One turn moves each row of this set onto another row. After a few examples, where does it send each row asked below?
labe: [ -7  -3  -2   5  -7   2  18  12  -4  -4 -15  -6   8  20 -18   6   8  -9
   0   4   8  -9   5   4  -2   2   9  12   2 -10   4 -10]
nef: [ -4  16   7  17  11   8  -1  11  -3 -24   4  -1  -9   7  -6   5  -1   7
 -13   8  -1   2  -8  -8  -6  10  18   8  -2  -6  -4   4]
fov: [ -8  14   1  17   8   9  -6  15  -2 -26   0   2  -6   7 -10   5   3  10
 -12   9  -7   5 -10  -7   2   9  18   7  -4 -10  -2   4]
resu: [  5   8  -4 -10   8   3   5   6  -4  -2  -1  11   6   6 -17  -5  -6  -3
  -8 -12  15   0   6  -9   2  19  14  -8 -17   9  11 -19]
nezo: [ -7  18  -3  11  10   9  -4  12  -3 -24  -1  -2   2   8  -7   6   4   5
 -13  14  -5   9  -6  -5  -7   8  12   5  -3  -9 -12  10]
difi: [ -7  12  10  11   9  13  -1  15  -7 -22   1  -4  -2   8  -6   8   6  10
 -20   9  -9   3 -11  -7  -3  10   9   1   4  -7  -6   2]
zure: [ -9 -15   9  -4  -1  -4  10  11   3   3 -16   0  13  10 -12   6   6  -9
   8  -2  13  -8   8   8   4  -1   4  12  -1 -13   5 -12]
zuku: [ -7  12  11  16   8  15  -5  13  -8 -18   8  -1  -8   5  -9  19   3   4
 -13  16  -7  11   2 -11  -1   7   2   9   1  -9  -2   1]
Pogu: [ -6 -18   4 -13  18 -18  -2   9 -10 -10  -5  -3  12  19  -2  16   1  19
  13  -6  14  13  14   2  16  -2   8  -7 -15   4   2  -5]
doma: [  2 -13  12   6  22   0 -14  16  -7  -7  -1  -5   6  12 -17  19  -2   0
 -17 -13 -10  10  13   4   8  -8 -23  -3   2  -1  -6  -3]
rorim: [ -3  16   1  11   7  12  -5   9  -7 -21  -3  -7  -3   3  -6  10   6   9
 -10   6  -8   7  -2  -7  -6  14  15   1  -6 -15  -6   7]
Gul: [  6 -13   8   9  25   4 -23  18  -7  -7  -1  -2   3  16 -20  14  -3  -7
 -17 -14  -9  13  19   2   7  -5 -12   3   1  -8   1   0]
nusar: [  8  -6   7  12  24  -3 -18  11 -10  -7  -4  -9   9  13 -12  15  -2   4
 -12 -15 -10  13  19   1   6  -2 -18   3  -2 -14  -2   1]
dodel: [  9  -7  13   9  26  -3 -19  19  -6  -9  -8  -1   9  12 -13  12  -3  -5
 -16 -12  -5  12  19   2   5  -2 -18   1  -1 -10  -8   6]
Tafa: [ -6 -12   3   4   1  -3  12  14  -5  -2 -13  -6   8  22 -14  17   8  -6
   0   2   6   0  13  13   4 -11  -2  17   4 -11   4  -3]
leve: [ 10  -1  12   7  25   2 -14  12  -7  -6   1   5   2   8 -11  21  -4   1
 -20 -16  -3  15  20   5   9  -6 -14   9  -3  -6   6   4]
liro: [-10  -8  10  12   1   3   6  11   1   2 -13  -7   7   8 -17  10   9  -9
  -4  -5   3  -8   5   8  -4  -2   6  18   6 -16  -3  -4]
Ded: [  8   1 -12 -16   2   0  -3   9   6  -4  -1   9   0  11 -23  -7  -7  -9
   0  -2   4   1  14  -4  -8  14  13 -14 -13   1   3 -15]
vog: [ -6 -17  -2 -14  14 -17   2  18  -1 -13   3   9   8  23   3  13  -3  15
   7  -1  19  10  13  -1  21  -5   8  -4  -6   6  -1  -4]
nema: [ -7 -12   4 -15  20  -6  -6   9 -15 -13  -2  12  14  16  -5  21  -3  12
  16  -1  16   9   7  -3  21  -5   2  -4 -12   5   9  -4]
ris: [  5  -9   9  11  27   5 -19  16  -9  -4   3  -1  -1  15 -20  18  -6  -8
 -10 -10  -6  12  16   0   4  -8 -18   4  -1  -7  -6   4]
Lar: [-10  16  -1  13  13  17  -7   6 -12 -16   5   1  -3   5 -15  17   4   6
 -10   3  -3   5  -8  -8  -3   9  19   6  -3  -2  -5   6]
vebo: [-11 -15   9 -10  13 -13   4  11 -10  -8   6   4   7  19  -8  14  -2  11
  12   6  18   9  10  -8  17   2   6  -5 -12  14   6 -19]
rusa: [ -5   6   1  -6   2   9   4   6   4   1  10   4  -4   0 -18  -2  -3  -8
  -8   3   8   5   7 -12  -5  19  13  -4 -15   9   3 -22]
fuzir: [ -4 -16  12 -11  21 -18   0  13  -4 -15   2   8   6  20   3  12  -6  15
  10   2  19  10   9   2  18  -7   4   2 -12   6   7  -5]
biv: [ -4  13  -3  17   6   8  -3  18  -3 -25   4   1  -4  12  -4   9   0   8
 -16   5  -2   2  -1 -12   1   9  16   3   7 -11 -10   8]
zib: [-10 -18  10 -20  17 -14   4  15  -5 -10   1   4  10  20   0  13   2  17
   4   2  14  10   4   3  17  -4   3  -6 -10  11   3 -10]
vasak: [  0   3  -7 -16   9   0   2  12   5   2  -3   5   8   7 -17 -10   0  -9
  -7  -5  13   6   7  -5  -5  19  14 -10 -20   8  -4 -14]
mes: [  3 -14  22   9  21  -4 -15  14  -9  -9   3   0   5  10 -12  20  -8  -1
  -8  -6  -2  12  22  -4  13  -5 -21   2   0  -3   5  -9]
Dig: [-10 -18   5  -9  17 -18  -3  16  -2 -15  -2   8   7  20  -3  13  -1  18
  10   1  13  13   5   4  23  -8   8   1 -14   6   7  -6]
Gise: [ -3   4  -6 -18   2   9   5  10   5  -1   1   5   4   4 -18  -6  -1  -7
  -7  -1   4   2  -1  -7  -3  16   5 -15 -15   8   1 -21]
tum: [ -1   2 -13 -14   2   6  -1  15   8   1   3  12   4   6 -15  -7  -5 -10
  -2  -7  11   0   7 -14   2  18  12 -12 -11  -1  -6 -15]
tur: [  1   6 -14 -16   6   2   3   4   3   4   1   1   8   7 -14  -8  -1  -1
  -2  -6   9   8   8  -7  -3  20  12  -9 -22   1   3 -18]
Ladi: [  0   1  -8 -15   8   8   1  11  -1   2   3   8   2  11 -22  -6  -7 -13
   3  -2  12   2   5 -12  -2  16   8 -11 -19   6   1 -18]
rulap: [ 12 -11   5   8  20  -6 -20  14  -3  -9  -1   0  -1  16 -23  15  -7  -3
 -11 -12 -10   9  25   7  -1  -7 -10  -1   3  -8  -3   2]
rabe: [ -5 -15   5 -13  19 -22  -5  15  -2  -7   1  13   7  23  -5  10   1  22
  15   5  12  10   7   3  14  -2  11   1  -9  -4   1  -4]
Ges: [  0  -2 -10 -18   7   8  -3  13   3   0   1   7   5  11 -21  -9  -3 -12
  -5  -4   8   5   8  -8   0  16  13 -10 -17   4   8 -19]
tava: [  4 -14   5  10  22  -2 -19  20  -2  -4   2   2   4  13 -14  17  -5  -3
 -12 -18  -3   9  20  -2  11  -6 -14   1   5  -9 -13   3]
papez: [ -7 -15   1 -11  20 -21  -1  13  -7 -15  -5   3  18  24  -4  11  -1  14
  11   2  16  11   8   2  16  -6   3  -5 -11   9  -3  -3]
zoz: [ -3  13   3  15  12   1  -9  14  -3 -17   1   5  -5  12 -13   4   4  15
  -5  11  -7   2  -7  -7  -5  13  19   6   2 -18  -7   5]

mes goes to zuku
zure goes to Tafa
zib goes to doma
Where do these go?
fov goes to Ges
biv goes to tum
Ded goes to rabe
nusar goes to rorim
resu goes to nema
papez goes to dodel
ris goes to nef

